[[  7.1   6.5  16.0  -2.6  -9.4]
 [ -5.6   2.1   8.1   0.6   1.0]
 [ -3.5  -1.6  -1.7   0.4   3.2]
 [ 11.1  -0.7  -9.1  -2.0  -3.4]
 [  5.6   5.5  12.2  -2.6  -8.0]
 [ -8.5  -6.0 -15.2   2.4  15.9]
 [ -7.9   2.4  10.6   1.3   2.4]
 [ 66.9 -61.1 -47.6  36.6   0.8]
 [  3.4   4.2   8.2  -1.3  -5.8]
 [ -9.3   6.8   7.2  -3.8  -1.4]
 [  0.8   2.2   3.4  -1.1  -1.4]
 [  7.2   7.5  16.9  -3.2 -12.3]]
|
[[-12.3  -3.2  16.9   7.5   7.2]
 [ -1.4  -1.1   3.4   2.2   0.8]
 [ -1.4  -3.8   7.2   6.8  -9.3]
 [ -5.8  -1.3   8.2   4.2   3.4]
 [  0.8  36.6 -47.6 -61.1  66.9]
 [  2.4   1.3  10.6   2.4  -7.9]
 [ 15.9   2.4 -15.2  -6.0  -8.5]
 [ -8.0  -2.6  12.2   5.5   5.6]
 [ -3.4  -2.0  -9.1  -0.7  11.1]
 [  3.2   0.4  -1.7  -1.6  -3.5]
 [  1.0   0.6   8.1   2.1  -5.6]
 [ -9.4  -2.6  16.0   6.5   7.1]]

[[ 18.9 -15.3  43.3]
 [-14.5 -25.6   0.1]
 [  0.9  30.8  11.3]
 [-26.9 -76.6  13.0]]
|
[[ 13.0 -76.6 -26.9]
 [ 11.3  30.8   0.9]
 [  0.1 -25.6 -14.5]
 [ 43.3 -15.3  18.9]]

[[  6.6  47.9  -4.7  -7.3 -12.0  -0.1  19.8  18.5   3.8   8.4 -13.7 -20.4
   -6.9  -8.6  19.3]
 [  6.6 -40.6  -4.7  -7.3 -12.0  -0.1  -4.3  24.9   3.8 -11.0 -13.7 -14.7
  -10.1  -5.2 -11.0]
 [  6.6 -12.0  -4.7  -7.3  -2.7  -0.1   8.8  14.7   9.7 -12.1 -13.7 -12.4
  -12.4   6.0   3.0]
 [ -0.5  86.8  -8.7 -19.0 -12.0  -0.1  34.1  14.7  -1.7   1.8 -13.7 -14.7
   -6.9 -33.0  70.1]
 [  8.5 -58.5   1.3   8.9 -12.0  -0.1 -10.8  14.7   3.8  -0.2  -1.7   1.2
   -6.9  -4.9 -41.5]]
|
[[-41.5  -4.9  -6.9   1.2  -1.7  -0.2   3.8  14.7 -10.8  -0.1 -12.0   8.9
    1.3 -58.5   8.5]
 [ 70.1 -33.0  -6.9 -14.7 -13.7   1.8  -1.7  14.7  34.1  -0.1 -12.0 -19.0
   -8.7  86.8  -0.5]
 [  3.0   6.0 -12.4 -12.4 -13.7 -12.1   9.7  14.7   8.8  -0.1  -2.7  -7.3
   -4.7 -12.0   6.6]
 [-11.0  -5.2 -10.1 -14.7 -13.7 -11.0   3.8  24.9  -4.3  -0.1 -12.0  -7.3
   -4.7 -40.6   6.6]
 [ 19.3  -8.6  -6.9 -20.4 -13.7   8.4   3.8  18.5  19.8  -0.1 -12.0  -7.3
   -4.7  47.9   6.6]]

[[ -6.0  10.4  13.8  21.2  33.5   2.8]
 [-13.3 -16.1   0.6   6.5 -14.9 -63.8]
 [ 10.5 -22.3 -11.2   4.6 -25.6 -46.7]
 [ 25.9 -15.0 -30.1 -34.3  -6.6  29.4]
 [ 31.3  -1.5 -28.3 -36.4 -21.8 -13.3]]
|
[[-13.3 -21.8 -36.4 -28.3  -1.5  31.3]
 [ 29.4  -6.6 -34.3 -30.1 -15.0  25.9]
 [-46.7 -25.6   4.6 -11.2 -22.3  10.5]
 [-63.8 -14.9   6.5   0.6 -16.1 -13.3]
 [  2.8  33.5  21.2  13.8  10.4  -6.0]]

[[-31.5  81.8]
 [-88.6  46.4]]
|
[[ 46.4 -88.6]
 [ 81.8 -31.5]]

[[-11.8  22.5  -8.8]
 [-10.5  14.7   0.4]
 [-16.1 -81.6 -37.1]
 [-33.6   4.5 -26.0]
 [ 22.5 -38.9 -47.1]]
|
[[-47.1 -38.9  22.5]
 [-26.0   4.5 -33.6]
 [-37.1 -81.6 -16.1]
 [  0.4  14.7 -10.5]
 [ -8.8  22.5 -11.8]]

[[ 56.0 -57.9 -32.4   0.8 -14.5   0.9  11.7  60.7  28.9 -37.8   1.1]
 [-68.2 -12.9 -17.5  -8.4  12.5   6.9 -24.6 -31.8 -48.8  84.2  37.4]]
|
[[ 37.4  84.2 -48.8 -31.8 -24.6   6.9  12.5  -8.4 -17.5 -12.9 -68.2]
 [  1.1 -37.8  28.9  60.7  11.7   0.9 -14.5   0.8 -32.4 -57.9  56.0]]

[[ 52.2  17.6 -69.9]
 [ 57.6  14.4   2.3]]
|
[[  2.3  14.4  57.6]
 [-69.9  17.6  52.2]]
